(in the rows, 128 means zero)
The same turns and mirrors carry the whole set onto itself, and each row onto the other rows of its family. Which rows share a family with each named row? Give them in list order.
These 32 rows form 4 families of 8 rows each.
Biv: [145 123 126 156 111  92 104 137  89 118 160 112 151 105 125 137 122 126]
nudi: [ 96 141 139 149 119 101 152 137  97 133 149 112 124 110 134 130 102 137]
Pepaz: [151 118 134 115 137 134 137 148  99 154 148 119 114 132 122 100 120 141]
daf: [139 155 116 132 122 148 111 152  99 125 138  91  95 132 117 124 115 131]
Zev: [140 139 138 143 133 102  96 145 107 108 151 104 109 154 118 135 141 106]
Sagek: [149 118 134 125 128 139 120 153 101 147 151 122 111 122 114  97 123 152]
venev: [142 118 126 119 123 121  81 103 115 123 129  97 143 125 126 148 113 145]
nanal: [ 96 138 133 151 112 106 146 126  88 144 141 118 115 111 127 147 116 127]
Zelit: [125 149 138 141 132 102  95 147 117 106 152 101 117 140 132 134 127  93]
kob: [141 124 118 162 106 103 113 126  86 138 153 119 149 106 118 147 132 133]
Vune: [141 132 136 124 150 124 120 150  91 152 144 120 123 124 109  95 110 151]
Nin: [129 129 134 104 136 108 141 108 116 164 128 117 117 123 136 140 119 123]
Vugok: [121 120 166 143 140 115 119 156 136 128 158 115 140 133 123 115 125 149]
tofus: [144 114 125 127 115 122  97  99 120 145 136 105 149 127 126 158 125 139]
baz: [114 127 136 109 129 110 130 102 114 154 124 117 113 131 131 153 112 117]
tuk: [131 147 135 140 133 111 106 143 128 107 151 101 102 154 123 134 137 109]
daro: [144 124 122 153 117  92 111 142  80 129 147 107 147  97 139 144 126 125]
kez: [128 153 115 131 127 148  91 144  90 122 126  92 112 121 123 122 110 130]
kuf: [141 120 127 120 145 133 118 141 100 152 140 131 127 119 122  92 114 152]
luko: [ 98 145 140 149 124  99 143 142 103 135 135 115 124 110 143 149 103 136]
mak: [122 146 121 131 141 143  92 148  95 124 133  78 104 127 115 123 110 131]
lub: [134 146 114 135 131 155 105 144 105 121 130  91 106 140 113 134 113 141]
giral: [145 135 122 157 111  89 103 127  83 133 149 115 138 107 119 147 141 123]
ruve: [133 136 145 133 146 104 100 150 121 106 151  89 122 139 128 131 135 100]
pedu: [113 119 160 141 134 111 118 141 140 132 164 123 136 137 137 111 125 140]
zala: [136 111 123 128 127 116  78 109 109 142 133  99 141 118 137 151 114 153]
zalu: [123 131 136 109 148  95 122 107 112 154 121 123 119 135 138 143 103 133]
Sasa: [ 89 134 143 151 110 103 137 134 106 145 152 112 113 104 132 146 114 131]
tuku: [127 113 160 139 130 115 112 142 140 128 164 123 116 145 124 112 139 147]
bep: [139 126 116 131 122 131  94 106 123 141 125 103 141 119 122 159 120 152]
Rav: [113 107 163 148 123 118 118 151 129 128 172 115 118 141 126 120 125 144]
vames: [117 130 127 102 147 107 132 105 113 143 121 118 113 132 131 133 101 127]

Same family as kob: daf, Sagek, nanal, tofus, baz, tuk, tuku
Same family as Vune: Vugok, daro, luko, mak, ruve, zala, zalu
Same family as kuf: Biv, nudi, venev, Zelit, kez, pedu, vames

The same turns and mirrors carry the whole set onto itself, and each row onto the other rows of its family. Which rows share a family with each named row? Give them in list order.
These 16 rows form 4 families of 4 rows each.
vuda: [156 132 124 132 134 136 135 112 132 153 113 109 140 116 129 145 134 131
 147 163 141 102 131 113 132]
zigu: [108 132 136  96 139 134 114 137 138 112 128 113 143 131 123 149 155 130
 137 107 150 107 121 132 123]
dadon: [133 121 119 138 104 132 132 118 123 110 148 143 129 144 127 132  74 133
 126 139 144 140 128  94 127]
piri: [135 135 141 136 121 117 119 129 167 147 141 136 140  97 122 133 113 147
 142 148 149 107 135 109 124]
Sab: [136 110 147 160  93 126 131 114  99 114 142 119 131 122 124 147 105 111
 144 119 128 154 117 104 139]
Pof: [132 106 140 134  88 134 143 115 112 125 159 135 135 143 133 127  92 136
 146 154 152 144 126 110 126]
Las: [118 133 110 122 126 116 127 118 133  86 117 128 128 149 128  99 125 118
 113 131 129 152  96 127 133]
gefa: [158 127 142 131 103 118 132 138 166 141 132 121 135 119 126 140 112 140
 154 165 131 111 127 117 124]
Toz: [102 120 130 110 122 108 110 127 145 130 119 119 147 109 125 112 150 124
 127 118 158 119 126 141 104]
livi: [152 120 141 148  99 127 142 105 120 120 125 108 133 118 129 129  92 120
 119 130 132 148 127  84 137]
tumap: [122 140 135  89 132 128 139 133 118 133 124  99 142 139 131 143 157 129
 134 128 153 119 145 126 109]
sifaz: [105 123 123 113 123  97 118 122 117 131 117 129 122 123 124 134 161 116
 133 125 158 133 129 139 100]
doreg: [129 151 127 137 129 129 116 123 130 104 113 129 112 146 119 113 137 118
 125 129 125 153 102 152 125]
kadi: [110 139 147 128 117 127 147 112 131 103 144 115 107 140 124 130 128 110
 141 114 108 142  91 133 140]
zimur: [113 140 133 105 134 115 155 107 120 109 127 123 112 143 124 120 125 129
 120 102 127 147 104 127 147]
Kilu: [139 118 136 146 119 142 120 112 140 134 134 114 147 100 133 145 130 124
 141 161 152  97 121  92 126]

Same family as Pof: gefa, sifaz, doreg
Same family as livi: zigu, zimur, Kilu
Same family as kadi: vuda, Sab, tumap

The same turns and mirrors carry the whole set onto itself, and each row onto the other rows of its family. Which rows share a family with each named row? Give them in list order.
These 16 rows form 4 families of 4 rows each.
Vero: [119 141 107 116 132 133 124 115 140 154 105 132 154 104]
gube: [147 133 130 133 135 121 114 114  92 136 120 103 123 130]
vavo: [120 167 123 104 131 113 113 111 135 153 116 112 133 152]
dasod: [103 113 119 115 151 101 105 109 147 175 129 128 154 161]
fafon: [139 138 120 123 120 116  90  90 106 142 142 117 127 157]
Rit: [110  99 116 122 151  99  96 100 138 171 136 130 155 163]
tapi: [122 134  99 118 163 108 114 108 150 140  92 116 160 160]
kufe: [138 123 114 134 165 117 127 122 119 129  88 102 148 134]
Keni: [138 106 100 136 126 134 101  93 113 141 126 138 153 111]
rigu: [128 109  92 132 146 131 115 104 136 142 100 137 167 112]
nize: [112 108 123 120 138 102  93 100 131 174 149 129 144 162]
gufik: [135 148 129 122 147 119 129 127 115 140 100 100 131 128]
Gaku: [104 123 127 112 140 101 102 108 139 179 141 127 143 158]
pitem: [129 136 114 122 112 137 110 103 116 152 129 134 140 104]
Suf: [143 104  96 136 152 110  91  85 118 130 119 120 155 166]
Tonan: [152 107 114 144 154 118 111 109  97 126 107 105 142 137]

Same family as fafon: vavo, tapi, Suf
Same family as rigu: Vero, Keni, pitem
Same family as gufik: gube, kufe, Tonan

The same turns and mirrors carry the whole set onto itself, and each row onto the other rows of its family. Which rows share a family with each named row? Give them in list order.
These 32 rows form 4 families of 8 rows each.
poto: [112 114 117 125 118 138 141 138 131  96 100 111]
fot: [103 129 128 138 133 154 126 139 106 118 114 157]
Ros: [102 109 145 133 122 114 125 155  83 147 152 123]
Dige: [115 110 106 128 103  98 141 164 127 136 140 112]
vad: [104 123 122 140 137 154 123 133  90 112 118 146]
gafa: [107 120 124 137 142 164 126 136  94 116 130 137]
nazu: [112 112 141 131 125 126 127 154  88 149 162 123]
katad: [103 117 113 150 120 111 127 146 146 119 112 142]
Zovi: [109 126 127 132  87 114 143 177 115 119 122 112]
Tek: [122 112 125 113 120 134 136 153  82 151 152 120]
sas: [113 117 129 125  86 112 133 177 115 108 120 120]
beda: [105 114 153 138 116 126 130 160  94 153 145 116]
Venu: [112 102 136 131 153 141 124 118  98 121 126 125]
rege: [123 120 114 115 108  94 129 156 132 143 136 118]
tori: [108 118 115 130  91 101 132 177 106 114 127 118]
vil: [116 111 106 127 122 127 133 138 121  88 102 120]
rokal: [110 132 127 134 136 158 110 140 103 118 119 147]
vite: [101 118 104 150 126 127 131 146 139 100 117 129]
Gula: [124 120 129 104 115 140 134 144  85 149 134 139]
deza: [133 127 129 104 120 136 124 149  87 150 141 130]
zuko: [105 110 159 132 114 116 125 162  96 143 149 126]
zut: [122 116 125 110 118 130 134 142  74 148 140 127]
fuf: [115 108 108 122 102  89 137 152 119 142 133 116]
mez: [125 106 123 123 121 134 134 138 128  93  99 120]
Lirut: [115 106 128 134 150 154 126 121 107 119 132 124]
Seni: [116 114 101 133 119 133 133 144 134  90 112 119]
Gal: [115 100 152 129 149 140 126 123 109 128 126 126]
kugi: [ 96 116 105 154 122 113 127 142 135 105 110 134]
mefub: [123 109 114 115 101  98 137 150 126 151 130 124]
ziki: [103 125 113 145 123 118 114 145 148 112 117 136]
mapa: [110 104 145 131 145 151 129 120 111 130 123 115]
fomal: [112 120 113 129  90 106 136 176 115 120 143 115]

Same family as vite: Dige, gafa, nazu, Tek, Lirut, Seni, fomal
Same family as Ros: vad, Venu, tori, vil, zut, fuf, kugi
Same family as Gula: fot, katad, sas, zuko, mez, Gal, mefub

The same turns and mirrors carry the whole set onto itself, and each row onto the other rows of its family. Which rows share a family with each named row? Give them in list order.
These 40 rows form 5 families of 8 rows each.
nure: [154 105 130 159 120 137 144 136]
gegu: [113 113 137 120  96 102 141 144]
Vurum: [130 103 144 132  97 105 150 116]
Fus: [124  96 129 101 116 128 127 106]
miz: [116  98 129 105 124 127 137 102]
Lamud: [120  93 125 103 120 131 132 104]
gosa: [134 112 126 154 115 123 142 167]
buf: [139 100 121 136 152 148 138 122]
pezen: [152 101 138 156 125 124 152 134]
figu: [119  95 124 106 125 129 129 104]
Dumut: [106 105 119  96 123 125 124 135]
kuv: [141 112 131 150 107 123 139 165]
gezi: [103 105 122  97 119 127 125 134]
pif: [133  96 140 129  96 104 146 118]
Zoruz: [133  97 143 129  96 103 144 119]
Kon: [119 106 117 125 144 152 136 156]
nusap: [130 106 120 137 147 155 140 121]
Kal: [134 102 115 141 146 154 135 121]
Kudov: [130 112 114 133 139 153 126 155]
Zumu: [119 102 141 117  97 105 143 151]
vimi: [104 101 127  93 125 128 131 137]
Sagob: [120 105 134 119  95 100 136 148]
mal: [137  97 145 128 102 102 147 119]
vubo: [143 101 142 134  92 106 142 122]
fegiv: [110 106 121  97 124 137 121 133]
poge: [145 109 134 164 120 130 154 135]
Fel: [134 112 128 153 115 128 143 166]
Fepuv: [131 116 131 154 115 123 148 164]
Luku: [122 106 138 112  92 107 132 144]
nul: [135  98 116 135 143 153 136 122]
fum: [124 110 109 130 142 149 128 154]
sem: [136 102 117 129 142 154 128 121]
lan: [150  98 130 163 119 130 154 136]
zafet: [119 116 115 133 144 152 134 152]
pabu: [133 108 131 148 121 127 150 170]
dek: [124  94 131 103 130 128 133 103]
sule: [117 105 137 122  91 103 139 148]
kizep: [121 109 111 130 141 153 129 152]
zoso: [100 110 122 100 124 129 131 133]
gori: [149 100 134 163 116 126 150 135]

Same family as nure: Fus, kuv, Kudov, vubo, fegiv, Luku, sem

The same turns and mirrors carry the whole set onto itself, and each row onto the other rows of its family. Which rows share a family with each named row? Give them in list order.
These 32 rows form 4 families of 8 rows each.
velov: [137 124 109 133 116 138 129 139  92 125 140  98 126 109 148 113 136 148
 147]
bap: [145 145 112 115 106 141 124 116 108 135 152 104 146 133 135 129 133 161
 160]
difos: [140 139 125 110 109 143 116 122  97 150 141  91 129 112 133 133 116 156
 151]
fesu: [114 133 133 132 138 118 158 105 132 152 107 124 117 118 102 134 137  96
 134]
Tamo: [130 136 121 104 117 128 122 130 102 134 135  79 123 128 114 118 124 155
 163]
birev: [136 135 112 117 113 140 129 130 104 116 139 110 140 116 155 117 139 163
 139]
pigo: [108 146 135 116 132 118 157  93 146 145 105 133 130 127 111 136 138 111
 128]
rut: [114 114 124 139 129 118 145 114 143 128 116 150 123 140  97 123 148 113
 131]
Sikes: [119 128 146 124 122 116 141 108 155 129 117 150 116 130 106 132 129 121
 115]
Gudi: [147 139 122 116 130 152 118 121  90 150 147  95 136 109 128 137 120 141
 146]
dedi: [148 143 101 132 115 138 112 124  96 136 144  97 131 121 136 123 121 145
 160]
mar: [158 127 112 128 122 144 128 131  98 139 156 101 131 119 125 135 140 148
 159]
Mafo: [158 143 107 120 127 145 115 127 108 125 148 115 137 118 139 139 135 161
 143]
tis: [144 131 126  95 133 138 126 137 111 124 141  95 126 120 115 135 141 167
 145]
numef: [142 125 115 123 129 151 144 129  94 125 154 108 146 117 141 122 152 145
 143]
noko: [129 136 111 123 113 146 140 119  93 129 149  98 150 127 145 108 138 144
 153]
muk: [143 148 124 105 123 153 116 113  98 146 146 100 146 116 134 137 121 151
 143]
Kizer: [111 128 117 138 127 114 131 110 147 119 108 154 124 138 109 120 139 118
 122]
gok: [119 135 133 124 136 112 147 113 146 137  98 136 108 108 113 141 137 116
 119]
Fubar: [110 142 137 131 123 118 138  94 145 135 116 142 128 141 109 119 117 104
 123]
Kezat: [111 130 121 156 127 110 130 117 108 147 105 137 117 138 111 125 130 106
 112]
Derev: [119 112 138 140 121 114 151 121 120 148 117 146 119 140 101 139 152 124
 113]
Lal: [134 157 113  96 140 141 116 118 105 122 137  95 146 131 124 123 125 150
 143]
Nup: [113 122 140 140 114 111 138 110 140 140 113 132 105 130 101 119 117 104
 130]
dagu: [149 133 130 106 120 147 117 127 102 144 144 101 130 106 130 143 126 160
 142]
rotu: [106 143 130 128 120 105 144 105 142 143  93 124 109 116 117 127 123 112
 130]
did: [143 138 112 113 152 143 118 133  92 129 140  87 130 120 114 126 128 135
 148]
Novif: [111 120 115 148 128 113 131 114 139 125 106 145 115 135 104 116 134 106
 128]
zuk: [112 139 126 136 127 116 132 109 124 134 106 156 130 142 120 134 138 125
  98]
sedo: [106 122 121 140 116 114 142 105 143 130 113 145 127 147 100 114 140 113
 137]
beki: [102 129 134 136 100 107 145 105 122 149 111 139 128 153 109 124 138 125
 122]
Vul: [124 123 139 140 141 124 141 111 139 136 121 144 115 127  99 131 128  97
 117]

Same family as birev: velov, fesu, pigo, numef, noko, gok, rotu
Same family as sedo: difos, rut, Gudi, muk, Kizer, dagu, Novif
Same family as Tamo: tis, Kezat, Derev, Lal, did, zuk, beki

